In the data rows, the value 128 means zero.
Here are some points, each followed by its number:
[ 65  89 166 117  95  93  99 105  79 232 197 213  63  92 163 112  91  82
  80 172  74 100 128 108 100 200 179 168 136 137 129] 0
[103  93  90  71  97 107  97  98 129 109  81  71 199 162 145 105 128 176
 142  98 142 211 126 116 145 116 138 129 141 118 130] 1
[166 170  96 114 154 183 126 104 126 114 118  73 119 115 140 151 173 155
 132  71 148 117 116 108 184 111 118 104  92 149 106] 2
[111 104  87 108 121 113 117 107 113 114  87 101 192 182 172 111 131 105
 111 108 135 143 174 119 149 130 104 109 118 167 132] 3
[108 103  76 103 130 105 115 112 142 110  88 105 177 139 129 116 161 128
  92  99 137 136 126 119 152 118 120 119 127 141 123] 4
[154 146 101 118 122 130 201 145  87 118 100 121 165 180 243 116 114 144
 127 105 147 155 128 165 104 135  85 119  89 144 148] 5
[112 101  82  90  93 102 125 107  98  95  97  80 178 152 149  94 161 139
 107 107 138 204 147 107 149 127 132 138  98 161 150] 6
[ 88  82  70  69 100  83  78  92 173 114  93 105 129 122 109  90 132 113
 132 123 104 149  96 106 154 181 150 135 164 159 198] 7
[ 82 111 108 107  86  78  92  81 170 112 103 102 109 103  91 147 119 106
 132 102  61 121  63 106 179 160 133 138 132 129 159] 8
[129 189 115 159  64 135 174 173 112 120 141 132  89  70  55 144 111  65
 128 142  95  68  99 111 135  87  79  80  63  71  60] 9
[122  88  90  57  87 123 118 128 118 255 169 185  84  79 103 255  82 135
  60 143 138 167 140 142 188 138 198 255  93 255  90] 10
[133 165 188 111 136 219 140 229 210 175 113 181 155 229 135 102 127 128
 120 102 103  66 110 154 175 149 158 122 154 115  87] 11
[138 105 192 222 145 127 137 182 102  74  91  95 246 126 143 104  71 101
 204 183 206 138 202 107  85  66 120  77  70  94  76] 12
[ 92 137 217 121  64 112 176 159  95 127 224 243  87  73  61 144  85 132
 255 105  58 136  82 101 143 163 122 132  60  69  52] 13
[ 88  93 122 104 100  83  83  61 189 134  95  91 140  83 150 125 139  73
 122 159 140 147  77  68 139 202 229 151 222 100 255] 14
[112 119  85  78 106  77 104 106 121 112  92  97 184 167 197 120 116  73
 112 117 161 145 123  99 131 131 116 111 111 159 132] 15
[115 109  85 102 106  73  92  98 165 127  82  99 139 126 113 102 131 112
  94 111 116 130 119  85 175 148 125 147 125 193 210] 16
[206 143  97 122 166 192 136 134 111  93 110 127 152 171 201 121  92 170
  95 110 147 109 123 160  75 138  60  63  60 144 116] 17
[217 217 170 106 226 221 202 185 176 131 162 172 152 168 148 117 156 180
 138  86 135  88  83 255 146 100 100  88 185 124 115] 18
[ 94  94  96  94 102 100 110  90 157 109 108  99 161 122 123 108 125 105
 107 104 114 139  99  88 175 147 143 139 160 166 152] 19
[163 168 149 201 133 148 130 126  89 105 127  99  79  98 125 111 110 127
 165 102 131  95 159 101  94  90  82 100  95 115  83] 20
[118 102 131 164 120 129 134 158 100  71  99 106 141 116 155  96  93 114
 123 192 205 155 175 107  79  89 110 104 108  90 113] 21
[188 137 134 190  89 112 100 126  70  76  95  94 182 128 152 119 119 111
 126 195 201 115 255 150  52 106 155  90 141  99 108] 22
[ 69  85 100  62  92  73  88  76 191 123  93  93  81 100 139 108 121 128
 145  97 118 146  88 115 148 219 173 161 124 138 150] 23
[121  82  84 104 100  90 125  92  88 120 108  73 104 142 152 122 127 105
 122 109 152 108  72  76 136  89 224 144 105 171 115] 24
[ 88  94 103  90 116  83  92  79 139 134  93 100 104 100  84 109 152 123
 122  90  87 136 122  95 162 170 179 151 155 137 129] 25
[ 94 100 122 105  93  83  80  82 180 146  92 118 110 131 106 100 164 174
 128  98 101 163  75  87 174 136 185 131 187 176 174] 26
[116 123 158 232 120 126 115 166  75  71 128 100 118 124 127  97  79  94
 183 255 109 172 138 134  90  72 112  97 105  84  87] 27
[ 95 113 194 110  58 100 167 151 128 172 169 243  88  57  55 113 152 111
 200 144  79 129 126 106 116  94  99 106  89  75  76] 28
New points follow, each followed by the number of its nearest point above by angle.
[185 112 137 149 192 140 116  82 233 134 123 116  82 189 158 102 162 195
 142 118 188 135  69 112 152  99 107 127 233 100 114] -> 18
[ 79  92 199 137  92  95 127  95  72 163 161 173  74  77 126  84 121  77
 134 150 131  83 158 119  99 177 158 154 146 116 106] -> 0
[ 99 112 164 236 115 145 137 181  74 104 126 105 131 145 115  84  75  88
 181 232 122 169 138 138  92  80 104  98  95  65  94] -> 27
[203 217 162 146 220 248 214 141  95 118 156 143 132 146 193 123 148 186
 137  91 135 102 100 217  82 118  99  92 122 118 135] -> 18
[133 161 143 132 165 164 132 123 103 142 166 103 117 138 115 125 111 123
  73 112 109 156 136 170 191 136  96  93 118 143 158] -> 18
[152 185 158 184 133 140 149 118  92 125 104  94  72 119 123 112 118 120
 193 127 116  72 147 124  92 106  67 102 107  91  90] -> 20
[129 156  87 121 164 147 138 141 178 111 182 132 122 173 142  99 182 148
  82  86 153  86  90 123 138 107 122  79 177  82  90] -> 18
[224 244 175 128 228 215 207 203 136 141 145 152 140 191 173 113 156 145
 141  92 146  74 104 248 129 112 105  89 144 134 127] -> 18
[113 140 100 143 117 153 191 161 192 110 255 205  85 147 109 255 155 163
 114  98 183 100 145 149 159 217 141 190 131  97 108] -> 10
[113 148 152 254 148 105 112 132 110  97 154 139  93  73 148 123  88 167
 146 106  97  54 188 108  80 103  89  80  96  95  93] -> 20
[127 128 161 198 141  99 122 112 118  87 128 170  98  73 146 100  87 194
 156  98  99  92 152 115  94  80 103  97 105  96  99] -> 20
[176 150 140 111 187 164 150 211 196 155 160 228 120 160 118 150 161 156
 112  92 102  74 126 201 155 146 126 129 147 103 138] -> 18
[157 198 109 202 128  85 142 127 114  99 143 103  98  86 113 106 100 203
 255 116 106 108 194 111  64  93  67  83  95 117 104] -> 20
[194 174 141 108 176 162 158 140 163 126 143 131 130 149 119 107 190 177
 108  81 169  94  82 157 125 112 105 105 141 136 116] -> 18
[107 137 156 172 101 131 119 172  98 130 103 118 122 117  78  84  84 103
 191 215 100 161 128 148 100  72  98  97  87  62 111] -> 27
[158 146 130 121 163 167 151 127 150 111 136 123 141 142 131 110 178 155
 109  88 137  94  82 149 135  99  99 102 133 157 151] -> 18
[197 137 240 127 173 142 126 132 180 126 213 100 119 123 114 108 197 139
 133  95 134 106  73 172 168 114 131 102 134 187 189] -> 18
[245 211 188 129 191 212 213 203 136 131 155 122 103 151 170 123 154 141
 117  78 110  79  88 163  90 109 104 110 136 102 139] -> 18
[153  90  79  69 151 137  90  98 144 122 107 102 104 110 128  89 111  65
  77 121 122 175  80  60 121 188 251 128 130 165 240] -> 14
[122 112  91 114 134 121 108 110 129 106 105 112 152 136 133 113 143 128
  92 102 122 169 145 110 159 138 104 126 120 175 161] -> 6
